One turning vector, and how many steps it has turned
The counts run from 0 to 762.
[138  89 112  89 127 138 166  80  87  66 109 137 109 165  94 124 132 103
 138 149 110 126 134 144  78 141 111 122 121 129 133  91 120 152  79 128
 161 101  97 164 132 121 136  88 155 177 127 128 118 118] => 216
[127  73 142 134 163 168 127 155  93  72 117 166 118 137 122 142 141 141
 155 149 150 142 138 122 131 118 115 129 150 152 148 101 142 155  99 121
 140 162 185 159 138  98 111  62 129 168 159 143 113 147] => 508
[125  86  92 119 113 143 136 152 108  81  85 153 102 157 144 118  90 127
 142 125 166  90 124 144 114  66 116 126 136 152 105  98 108 155  94 106
 185 119 118 133 151 156 135 108 177 125 119 102 114 140] => 325
[ 85  84 148 121 107 168 150 160 134 103 117 159 133 167 176 117  88 137
 134 100 141 106 142 174 131 139 149 133  90 132 124 127 130 155 106 114
 162 161 142 137 164 141 160  88 203 135 112 133 116 141] => 339
[102  88 139 139 145 170 158 142  95  65 130 168 145 170 141 101 108 146
 160 154 126 136 146 169 131 164 113 125 151 147 149 109 150 131 107 124
 160 136 164 150 132 113 146  73 164 135 153 151 126 147] => 534
[122 102 135 131 149 187 118 181  59  64 108 156 105 153 132 139 133 110
 176 135 125 137 150 158 102 130 125 114 140 123 161  98 127 138 158 111
 172 154 127 134 123 108 111  72 152 135 124 149 120 137] => 177
[121 101 110  74  98 148 152 120  93 114 108 121 127 159 102 140  86 111
 127 131 126 125 150 178  93 121 109 110  97 114 100  95 117 156 111 126
 144 118  99 164  97 107 144  87 185 182 130 142 119 128] => 603
[144  89 165 137 104 139 142 105 118  89 124 142 100 169 103 167 164 148
 154 138 127 119 122 127 143 102 165 163 115 151 133 122 133 182  84 115
 160 159 151 134 154 120 130  69 148 170 125 132  89 157] => 108
[126 113 117 135 119 170 111 130 134  77 126 136  85 161 124 194 149 105
 150 138 153 111 128 148 131  69 146 120 127 145 129 108 111 168 115  98
 174 137 139 148 161 116 107  79 158 162 128 145 101 124] => 125
[127 103 109 147 110 127 103 115  74  95  93 143 103 188 101 132 141 131
 165 166 124 127 149 175 149 113 146 143 150 159 145 116 136 161 119 111
 176 116 135 141 112 144 138  89 148 131 154 167  75 159] => 467
[ 95  96 125 150 158 172  94 165 117  56 109 175 112 152 163 124 141 108
 149 124 134 128 143 161 132 130 151 118 150 143 163 114 148 160 115 105
 166 148 155 158 174 143 123  85 148 130 136 152  97 127] => 145
[140  96 105 100 125 139 113 137  91  83 110 145 109 167 105 166 118 130
 167 160 156 156 148 155 123 102 108 133 146 122 132 108 157 189 129 119
 169 134 146 148 112 113  96  82 137 171 125 141  94 150] => 490
[136  95 128 109  86 140 148 131 113 101 111 153 116 183 124 141  97 162
 156 110 150  96 131 150 148 102 152 161  97 138 127 136 149 171 108 109
 187 140 130 120 151 165 141  90 192 139 100 103  95 159] => 694
[117  74 119 132 120 182 128 161 106 112 105 138 158 124 144 117  88 113
  95 110 124 112 138 178 129 118 116  98  86 114 106 108 159 137  89 101
 142 138 123 178 136 110 159  97 197 158 139 144 126 128] => 7
[135  74 157 107 105 139 158 116  92 120 115 127 131 143 121 123 122 130
 112  96 112 127 137 155 115 140 151 148  67 117 112 123 150 179  74 131
 142 158 114 157 131 133 162  80 183 172 116 131 106 138] => 26
[121 117 120 108 137 164 118 135  76  81  90 137 104 157  71 132 130  99
 144 141 114  87 131 148 102 100 148 113 127 147 126  96 104 127 116 110
 117 106 116 170 109  86 149  97 160 192 150 136 101 117] => 238
[123 108 122 127  96 133 109 108  92  93  99 129  78 181 113 172 155  99
 163 164 127 135 146 159 119  94 143 137 139 145 129 103  96 175 122 109
 171 132 123 139 127 121 120  85 149 149 126 163  86 150] => 464
[124  70 115  94 151 157 160 127  86 106 118 142 113 133 137 121 124 101
 102 103 122 116 145 136  83 151 108 129 101 143 131  94 111 146  72 151
 138 143 131 180 150 155 146  70 174 168 150 117 126 116] => 588
[ 95 126 114  97 149 169 143 143 112  48 120 157  91 168 120 137 112  98
 161 121 142 105 141 166  81 114 136 109 139 136 145  97 101 152 130 119
 172 121 110 150 148 119 126  91 163 158 114 131 112  96] => 546
[136  75  97 110 137 123 110 109 103  96 115 157 116 161 130 142 140 129
 132 137 134 149 152 145 143 148 130 153 134 150 146 118 173 187  86 141
 164 138 162 173 146 169 125  80 143 157 153 144  83 151] => 474
[135  73 141 134 131 127 127 138  58 115  74 136  98 147 103 103 131 136
 127 121 122  90 131 125 123  95 161 152 123 177 112 105  98 150  75 130
 123 135 138 148 123 136 172  82 157 158 149 122  94 155] => 640
[124  82 123 147 120 165  80 151  89 110 105 159 121 161 136 143 147 113
 140 133  96 118 149 160 156 153 158 135 112 155 154 123 164 133 122 107
 144 144 157 162 152 158 140  89 172 138 162 155  85 169] => 451
[126 107 113 131 105 126 104 116  80  96  90 135  79 181 116 160 152 108
 166 161 133 137 148 163 120  98 149 139 151 152 136 104 109 179 127 116
 179 135 122 138 118 140 127  88 144 141 132 159  79 151] => 465
[122 107 129 138 143 187 114 179  54  65 103 155 114 150 123 132 122 118
 175 140 127 131 149 167 111 123 120 106 141 129 160  98 142 132 156 106
 170 147 124 137 113 108 120  75 157 131 132 152 123 139] => 178
[127 119 133  92 111 150 141 123  77  80  97 131  89 175  78 146 131 103
 155 143 107  90 133 144  90 112 146 126 119 146 122  92  79 130 125 113
 135 107 104 146 115  98 147  92 171 183 133 124 103 130] => 240
[124  85 132 144 159 163 146 129  54  61 104 158 105 153 132 102 155 108
 149 137 101 122 138 137  95 159 124 130 142 158 165  94 115 128  96 136
 170 130 125 148 148 155 143  74 150 122 148 136 120 130] => 194
[164  80 119 152 124 131 119 103  98  72 102 148 112 155  93 140 150 151
 142 151 137 109 117 125 154  76 152 148 135 151 125 116 172 169  73 107
 161 126 149 150 143 131 126  91 137 170 138 128  87 147] => 105
[154  99 122 148 109 140 126  80 104  88 112 122 113 148  92 143 150 105
 108 116 107 105 126 164 129 101 161 127  86 126 121 115 157 167  70 111
 161 119  91 170 144 127 153  96 167 173 129 150  94 107] => 412
[119  63 162  89 117 147 151 130 100  98  87 140 134 147 123 117 113 119
 123 130 102 131 124 132 101 143 133 132  89 120  98 105 120 144  74 118
 109 145 140 161 136  83 156  89 171 195 121 119 112 156] => 619
[159  88 134 160 104 176 131 150  72  99 109 117 135 129 100 142 107 138
 126 124 129 109 131 170 135  68 121 113  98 108 104 106 159 150 103  94
 168 145 105 147 114  95 136  80 174 153 127 145 133 133] => 378
[102  97 163  89 127 153 155 123  77  97 114 148 110 179 117 118 135 111
 150 120  93 127 154 158  95 187 153 140 104 135 154 112 113 148 118 142
 125 147 129 153 124 123 156  70 174 169 135 142  99 140] => 224
[103 118 114 100 107 128 132 124  94 118 110 131 115 187  87 124  94 134
 137 133 137  85 149 185 136 109 148 142 128 173 116 113 108 152 109 130
 129 108 139 166 102 128 173  87 179 166 164 151  88 133] => 271
[152  74 105 110 115 138 138 144 101 100 102 156 117 156 138 126 103 161
 137 106 157 111 134 128 145 101 139 161 109 145 133 129 174 174  94 120
 184 143 144 135 154 185 134  88 175 134 113 100  98 156] => 696
[ 96  95 129 137 155 168 104 156 121  67 115 173 101 151 169 135 144 102
 145 114 137 135 151 160 125 135 146 126 141 143 165 116 141 168 114 117
 178 155 154 158 170 153 119  81 150 130 129 149  93 127] => 144
[109  98 172 104 130 149 162 111  79  89 122 145 117 175  98 117 134 123
 146 132  93 122 147 162 102 177 155 142 106 140 149 112 116 147 106 144
 120 141 127 159 118 111 161  67 171 176 139 149 105 132] => 223
